Questions about the table below. Indices start at 0.
1) What is the entry at row 2, column 0?
2) What is the entry directly above 28?
3) What is the entry in the bottom-left corner?
4) What is the entry in row 0 and column 0?
5) What is the entry just right of 33?
6) What is the top entry of the column that holds the largest entry?
[[ -7 -14   9  -4  -7   2   7 -16   9  -8 -15  23  -8  -5]
 [ 29   5  -5 -23  41  -7  10  15   4   2  19  -2  -7 -24]
 [  4   6   7 -22  14  10   8  -1  16  16 -16   0  19 -10]
 [  4  18 -15  -7  -7 -12 -17   0  -1 -11  30 -12   1  -9]
 [ -8  -2  -9 -16  15  16   5  -6   7   2   1  -6  10  -9]
 [ 18  25   3   3  -4  12   9  15  18  28  -9   9   6 -24]
 [ 13  -6   0  -1  -4  -7  17  10  -8  -9   1  -3  -1   8]
 [ 16   0   9   6   6   3   6  -6  -3 -15   9 -10   9  -7]
 [ 10   4   7   2  -7 -15   8  20  -2   5   2   5  -8   4]
 [ 11   8  -6  19 -22 -11  -5 -13  -5 -19   8   6 -14  10]
 [ 38   8   8  33  -9 -17  11  22 -12  -2  15  -5  -4 -19]]
1) 4
2) 2
3) 38
4) -7
5) -9
6) -7

[[  4 -10  21  16 -37  33   5]
 [  1 -18 -22  20  13  26  27]]
Rows and columns are numbered from 0.
The bottom entry of the column that holds the largest entry -> 26
The entry directly above 26 is 33
The entry at row 1, column 2 is -22
Find the entry just right of 4.
-10
The entry just right of 20 is 13
Find the top-right entry.
5

grid = [ 12  -7  12  -4  -2  38  12  -3 -12   6  -3 -16  12]
The median entry -> -2
The last entry is 12
Report the first entry.
Answer: 12

A = -0.4,1.1,1.8,-0.4,1.3,-0.8,1.0,1.4,-0.6,-0.4,-0.1,0.2,-1.4,-0.2,0.2
Which number is the entry just right of 1.0?
A: 1.4
The entry just left of the centre entry is 1.0
Which number is the entry just right of the centre entry?
A: -0.6
The entry just right of 1.8 is -0.4

134	500	228	544	869	856	858	833	967
The entry just right of 833 -> 967
The entry just left of 856 -> 869
The entry just right of the centre entry is 856

Questions about the table below. Indices start at 0.
1) Read off the entry at row 2, column 1.
2) Read off the entry just right of the smallest entry.
3) Read off the entry just right of the largest entry.
4) Read off the entry at row 0, column 2.
5) Read off the entry in row 0 and column 0.
6) Read off the entry in the bottom-right corner.
7) Read off the minimum.
8) Read off the entry in the top-right corner.
array([[36, 35, 36, 39, 45, 76, 50, 51, 38, 46, 39, 33, 33, 37],
       [55, 62, 66, 63, 54, 76, 42, 28, 41, 16,  8,  4,  5,  9],
       [44, 47, 51, 56, 60, 76, 64, 65, 32, 62, 55, 47, 38, 32],
       [42, 42, 46, 54, 63, 76, 67, 65, 61, 56, 43, 33, 27, 27],
       [61, 51, 40, 32, 33, 76, 37, 42, 38, 42, 39, 37, 38, 44],
       [36, 29, 27, 30, 34, 76, 40, 46, 31, 52, 58, 63, 65, 63],
       [38, 37, 41, 49, 58, 76, 63, 61, 38, 52, 39, 28, 24, 27],
       [23, 20, 24, 36, 53, 76, 71, 81, 65, 81, 72, 61, 54, 53],
       [48, 46, 42, 40, 41, 76, 45, 52, 68, 57, 60, 59, 56, 51],
       [19, 22, 31, 46, 64, 76, 79, 86, 43, 82, 69, 53, 39, 32],
       [62, 47, 36, 33, 39, 76, 48, 55, 19, 54, 48, 42, 41, 48],
       [46, 44, 44, 46, 45, 76, 44, 44, 37, 47, 51, 55, 54, 52],
       [52, 48, 44, 38, 30, 76, 24, 23, 42, 27, 35, 44, 50, 51],
       [44, 41, 41, 44, 51, 76, 55, 53, 38, 43, 31, 22, 22, 30]])
1) 47
2) 5
3) 43
4) 36
5) 36
6) 30
7) 4
8) 37

Read these off the row that follows.
1) What is the entry just right of -39?
2) What is the entry just right of -2?
3) What is the entry just left of the smallest entry?
[ 25 -39  -2  50]
1) -2
2) 50
3) 25

m =
[[107 125 113  92 116 128  52 110 185 116 116 116 113]
 [133  96  85 104  95 116 132 116  71 116 118 131 116]
 [127 112  66 103  98  69  93 158  95 127  88 132  92]
 [130 117 110  80 111 114  52 121 174 116 113 142 114]
 [117 116  80  96  98  88 116 162 101 130 120 116  88]
 [130  94 116 117  97  77 144 116  73 118 107 113 116]
 [123 113 116 141 112 105 116 110  68 107 109  95 121]
 [ 97 184  99 129 139 125  47 100 146 111  84 125 123]
 [116  84  91  73  91 116  83 153 135 137 126 116 116]
 [115  66 116 112 116 116 116 136  93 114 219 107 100]
 [116  87  89 116 116  95  69 146 159 128 122 141 116]
 [116 116 126 116 116 116 116 109  79 116 118  95 118]
 [136  68 138 108  99 116 116 124  89 122 138 109 116]
 [134 103  98  78 116  88  55 116 171 116 128 116 104]]
Indices start at 0.
What is the entry in row 0 and column 0?
Answer: 107
What is the entry at row 2, column 0?
Answer: 127
The entry in row 0 and column 1: 125
The entry in the bottom-right corner -> 104
What is the entry at row 0, column 2?
Answer: 113
The entry at row 1, column 0 is 133
What is the bottom-left entry?
Answer: 134
What is the entry directly above 158?
Answer: 116
The entry directly above 115 -> 116
What is the entry in row 1 and column 2?
Answer: 85
The bottom entry of the column that holds the smallest entry is 55
The entry in the top-right corner is 113
The entry in row 1 and column 1 is 96
The entry directly below the smallest entry -> 83
What is the entry just right of 79?
Answer: 116
What is the entry just left of the smallest entry?
Answer: 125
What is the entry just right of the smallest entry?
Answer: 100
What is the entry just left of 124?
Answer: 116
The entry just left of the largest entry: 114
The entry directly below 174 is 101
The entry directly below the largest entry -> 122
What is the entry directly above the smallest entry?
Answer: 116
What is the top entry of the column that holds the smallest entry?
Answer: 52
